A single turn carries every row of the set below to another of its rows. Some are shown first; where does it send the rows asked next?
z_736: [ -8.4   7.2   1.3 -13.5  -0.1 -14.0 -11.1  25.2 -17.4 -25.8   0.3   7.8
   4.0 -17.8  -1.5]
z_299: [-26.3  14.0  -2.0  -0.4 -11.6   3.0 -15.0  -1.9 -17.5 -21.7   0.3   8.3
  -7.0   0.2   0.3]
z_355: [-36.3  21.8   2.3   7.6 -12.0   8.8  -5.0  -2.1 -28.7   2.2 -10.5   9.2
  14.7  14.5   9.8]
z_710: [  7.0  14.0 -10.7  -3.1  -4.7  12.3   7.2   7.8  -8.6  -1.1   5.1  29.3
  17.5  -3.7  -5.4]
z_570: [-29.2  10.6  14.9 -16.0 -15.3  16.7   0.3   5.2  -8.3   6.1  -9.7  30.9
  22.3 -17.4   2.5]
z_551: [ -3.8  48.8  14.3  -9.2 -13.8  -4.5 -10.7  24.7 -16.1  -0.9  12.8   6.3
  14.7  -8.1  17.6]
z_999: [-20.4  17.7   5.4  -3.3   3.8   2.3   3.3  20.6 -41.9  13.7 -10.7   7.1
  29.9   4.5  22.4]
z_878: [-10.9  40.2  -5.6  -0.8 -10.9  11.2  11.6  31.7  -7.7  -5.6 -19.3  -1.3
  20.7 -20.6  17.6]
z_270: [-12.4  29.7  -7.4  -8.1   6.6  33.7  -8.3  12.3 -15.4  -0.1 -12.7   5.9
  15.0 -17.2  33.2]
z_339: [11.4 24.9  3.2 -2.9 -6.3  4.8  7.0 11.0 -5.3 -6.4  2.4 29.7 16.6  4.7
 -3.1]
z_46: [-20.9  17.6   5.7  -2.5   2.0   0.9   5.2  16.3 -41.2   9.7 -10.9   6.4
  28.7   4.6  27.5]
z_394: [ -6.4   5.9  -0.8  -9.9   5.1 -16.3   2.8  34.1 -35.6  -9.0  -5.5   6.5
  17.0 -17.3  11.5]
z_955: [-10.0   8.8  -2.4 -11.2  -1.8 -13.5 -11.3  21.3 -20.6 -26.7   0.9   7.9
   0.4 -24.4   0.1]
z_184: [  1.8  12.6  -3.8  -3.8 -11.9  13.4  -6.6  11.7  -3.3  -3.2  -4.6  41.5
  15.4   0.7  -4.2]
z_182: [  0.0   6.8  -2.3 -10.7  11.6  -9.6   5.8  34.5 -35.0  -8.4  -8.1   7.5
  21.4 -16.4  14.4]
z_815: [-15.3  18.4  11.5 -14.0  -1.3  36.8  -1.9  14.3 -14.1   2.7 -10.0   3.4
  10.5 -15.5  31.3]
z_154: [ -1.5  46.4  10.2 -17.4 -10.5  -7.7  -9.2  22.6 -12.0   0.5  14.7   4.8
  15.3 -12.2   5.7]
z_739: [ -6.0  45.9   9.7 -19.0  -2.1  -2.5 -13.7  22.9 -18.4   6.2  17.2   7.8
  15.4  -4.8   6.4]
z_343: [  3.1  36.9   2.1 -17.6 -12.2  -6.8 -16.2  24.1 -12.2   2.6  18.5  19.9
  11.3  -1.0  13.5]
z_791: [-26.6  12.2  16.5 -20.8  -5.2   7.3  -3.7   3.2  -4.6   6.0  -6.6  32.2
  22.4 -18.2  -0.3]
z_900: [-24.3  11.0   0.7   3.2  -6.8   3.5 -17.8  -2.2 -16.7 -21.6   2.3   5.4
  -1.5  -3.2  -3.2]
z_218: [-38.6  21.1   3.9   3.3  -4.0   6.5  -6.5  -1.3 -35.1   0.7  -8.8   3.3
  18.1  12.4  10.2]
z_809: [-31.7  11.4  10.0 -19.6 -14.8   9.7  -6.6   6.5 -14.5   8.0  -7.4  30.4
  16.0 -28.4   5.1]
z_771: [-36.2  18.1   2.0  10.7 -10.7   8.3  -4.7  -7.5 -28.8   0.9 -10.2   7.2
  17.6   6.2  12.2]
z_348: [-28.3  12.4  -1.2   1.2  -8.5   1.5 -13.1  -2.4 -20.6 -21.8  -7.9   6.9
  -1.9   1.4  -2.9]
z_548: [ -1.4  11.0  -1.1 -12.4   7.7 -11.0   7.4  36.2 -33.3  -9.3  -8.4   7.7
  20.6  -9.9  18.2]
z_92: [-16.3  46.3 -16.4  -3.9 -13.2  -0.8   1.7  29.6  -9.8  -3.2  -8.7  10.2
  21.3 -19.4  21.0]
z_989: [ -9.8  19.7   2.1 -13.3  -6.5  37.6  -7.8  14.1 -17.0  -1.6  -8.1   5.7
   0.9 -12.3  32.6]
z_752: [-19.8  36.3  -7.7   2.7 -19.5  11.6   5.5  28.1  -8.5  -7.6 -18.3   1.0
  22.7 -23.5  20.7]
z_42: [-29.7  17.5  11.7 -15.9  -2.1  19.0 -19.1   7.9 -11.9   6.6 -14.8  29.0
  20.6 -22.4   9.4]
z_545: [-15.9  10.7   2.3 -14.9  -0.5  36.9  -4.0   7.4 -10.5  -1.4  -3.8   4.8
  13.9 -14.4  27.8]
z_568: [  9.7  19.2   0.9  -8.7 -11.2  10.3   6.2   4.3  -3.6  -4.6  10.0  25.4
  14.1   0.1  -5.2]
z_947: [-18.3  47.1  -9.0  -1.1 -16.2   7.1   6.0  31.7 -10.5  -5.8 -24.6   8.1
  17.3 -11.9   9.7]
z_666: [-18.6  13.3  -0.1  -0.8   6.1   0.6   8.3  21.5 -42.9   4.5  -7.4   3.5
  28.3   2.1  20.7]
z_925: [ -7.1   5.4   0.8  -9.0  -2.5 -10.4 -11.8  16.7 -22.6 -24.9   1.9   6.4
  -5.9 -15.7   0.8]

z_270 -> z_42
z_182 -> z_999
z_771 -> z_900
Now these:
z_545 -> z_791
z_218 -> z_348
z_154 -> z_878
z_947 -> z_989

